In the data rows, the value 128 means zero.
Some points, one per row:
[144 197 151 179 148 172 197 174 147 153 154 189 150 181 153 145 150 193]
[131 107 103 101 121 106 133 111 127 118 102 111 139 108 133 138 134 109]
[ 77  98  78  94  82 102 104  84 106  82  91  95  81  98  94  79  86  92]
[135  89  96  94 113 132 130 109 106 101 100  97  98  98 131  92 126 107]
[143  99  98 100 145 100 101 135 101 105  96 129 149 134 117 135 140  95]
[166 129 141 132 159 134 135 143 158 165 131 149 168 146 158 168 166 128]
[118 122 118 111 117 119 123 120 128 126 110 129 120 128 121 129 125 124]
[174 139 118 140 167 137 145 137 153 116 117 142 178 142 174 109 161 137]
[127 105 108 142 131 115 130 127 115 119 108 109 134 106 120 130 129 109]
[126  89  92  90 127  89  90 106  91  94  89  99 132 110  87 125 109  90]
[158 161 157 158 154 150 128 137 157 160 156 155 157 161 149 160 155 145]
[106 160 120 167 116 132 150 128 112 115 126 164 118 168 112 118 109 167]
[163 130 144 131 132 163 164 161 164 163 130 162 124 165 161 154 164 131]
[101 123 158 131 111 159 112 104 146 158 155 121 107 126 105 166 113 118]
[182 186 115 120 196 113 138 199 114 116 111 198 200 199 165 113 109 150]
[133 144 143 140 120 142 125 126 137 140 144 127 126 144 119 148 142 130]
[117 118 119 118 117 121 116 118 114 119 114 136 115 142 117 115 112 113]
[159 158 160 143 100 154 122  95 163 162 144 103 148 159 144 163 165 144]
[ 92 115  88  94 105  88 101 109  93  94  93 109 100 112  94 100  92 107]
[ 90 146  98 149 106 144 145 139 127  91  97 146  92 150 137  89  93 148]
[ 76 142 144 149  68 110 108  71  81 144 140  80  87 105  68 146 128 143]
[130 127 147 134 126 140 138 140 138 140 139 127 110 112 137 124 136 138]
[101 159  99 132 122  97 133 159  96 101 129 164 110 163 110 101  97 153]
[142 108 154 117 100 152 150 100 149 153 135  98  96 105 148 149 149 128]
[125  90 103  99 129  99 101 107  99 104 102  82 127  80 106 130 120  98]
[152 111 141 135 144 141 143 140 147 144 141 114 143 113 150 141 146 113]
[146 120 158 123 148 143 145 141 182 190 118 132 147 134 151 173 159 120]
[126  85 126  91 120 121 124 127 122 126 119 111 123  94 126 119 119  93]
[142 140 137 113 147  98 120 147 138 146 124 143 146 146 137 146 146 124]
Then 16 other points, each followed by its number:
[121 140 156 152 133 139 136 142 131 136 165 144 133 142 126 134 125 142] 0
[174 184 157 152 142 156 139 141 165 162 129 186 185 195 140 189 189 162] 1
[131 139 122 159 143 145 142 149 137 123 136 137 123  98 144 125 125 142] 2
[116 126 151 152 117 124 122 123 117 149 152 129 115 131 116 131 121 131] 3
[121 136 139 139 143 142 142 143 131 131 139 141 143 143 132 124 120 137] 4
[111 110 154  88 114 116 111 111 112 120 146 112 111 106 109  86 111 114] 5
[167 148 103 132 167 115 155 137 149 110 103 107 165 107 166 130 153 108] 6
[134 126 130 128 134 131 133 117 133 133 134 129 143 131 130 132 133 128] 7
[113 109 119 137 109 107 109 104 111 121 125 107 120 116 106 122 115 103] 8
[145  99 101 100 159 101 140 160 104 100 102 121 156  96 152 100 142 102] 9
[157 116 139 120 163 124 123 131 122 129 122 118 166 117 131 121 158 120] 10
[147 140 134 149 146 133 100 116 134 132 150 139 148 139 123 134 134 138] 11
[131 102 187 179 116 181  99  80 104 116 186  83 146  82  87  83  82 116] 12
[142 156 130 158 107 128 138 131 129 136 127 148 135 152 135 130 128 147] 13
[103 123 122 121 109 106 114 110 109 109 113 111 108 115 108 110 100 123] 14
[117 137 122 143 138 120 123 138 123 125 133 139 138 137 117 122 123 129] 15
Which three of these numbered points are nearest to each point below, ignoring the direction in which the first points spread most? Their numbers follow each, nearest first.
[ 87 121 132 125 142 124 124 142 133 158 122 128 120 139 101 165 146 123] > 15 8 3
[132 123 124 130 147 143 153 152 153 126 121 138 134 105 140 106 148 133] > 2 4 7
[111  93 116  98 115 113 118 114 113 114 110  99 110  96 113 116 113 114] > 7 4 14
[137 103  73 105 124  71 107 113 100  91  75 109 137 112 131 141 141 102] > 6 9 10
[178 187  87 107 196 191 201 195 187  85  81 200 168 179 202  80 110 200] > 9 6 2
[168 120 129  95 160 109 116 130 123 130 124 130 164 132 167 130 134 120] > 10 9 7
[116 153 147 156 122 163 160 138 154 140 150 138 118 108 149 116 120 159] > 2 0 14
[108 164 117 166 121 152 155 139 122 110 151 135 113 128 147 109 110 152] > 2 4 14
Here are 16 other points, each followed by its number:
[130 120 153 135 134 136 139 137 143 153 137 124 136 126 135 155 136 119] 0
[131  93 171  96  97  91  97  92 119 176 165  94 149  93  93 182 167  89] 1
[127 132 131 131 130 128 125 119 132 130 128 116 124 133 125 134 127 121] 2
[130 132 123 135 134 125 108 124 122 123 127 107 137 120 131 122 118 130] 3
[ 62 126 133 133  88 122 108 140  90 107 132 139  68 137  66 102  94 131] 4
[114 123 109 112 148 140 139 133 124 111 112 125 113 131 145 109 108 127] 5
[116 164 137 168 118 152 159 135 135 132 133 162 119 163 119 132 131 160] 6
[128 125 111 131 110 129 122 112 114  98 129 112 115 115 126  98 110 116] 7
[142 189 142 147 195 181 200 194 152 144 140 199 146 195 192 141 139 190] 8
[143  86 131  88 151 131 129 152 146 153 120 100 156  95 152 152 134  86] 9
[137 123 128 124 143 129 125 136 124 128 126 137 144 139 127 144 137 123] 10
[ 68 116  72 134 119  72  72 136  72  74  80 129 129 120  68  72  69 101] 11
[108 139 119 127 105 114 110 120 112 115 128 143 110 143 111 112 113 136] 12
[138 128 104 106 143 109 124 127  98  93 107 158 134 142 143  90  90 149] 13
[161 152 146 150 150 151 146 142 148 135 148 145 163 147 157 132 142 143] 14
[133 119 120 115 138 125 121 126 127 126 127 122 137 125 119 128 132 120] 15
The same question for these:
[148 119 153 124 144 146 123 119 139 140 146 118 148 121 144 119 145 118] > 14 15 2
[143 140 146 144 148 145 136 137 146 145 139 128 145 144 140 143 139 131] > 2 15 3
[115 160 113 103  99 102 101 100 102 125 109 127 125 139  99 128 121 153] > 12 2 3
[117 156 112 157 152  98  73 156  94 110 147 160 159 160  73 119 105 145] > 11 12 3
[143  94 142 145 149 113 137 146 109 132 146 145 150 124 126 162 127 136] > 10 0 15
[ 98 108 123  99 115 119 112 113 127 126 113 112  98 118 107 124 121 111] > 2 0 15
[116 142 119 144  82 141 142 100 113 112 152 128  95 138  89 111 110 140] > 6 12 7
[126 121 133 130 131 133 134 128 136 130 134 129 117 120 125 113 127 124] > 2 14 15
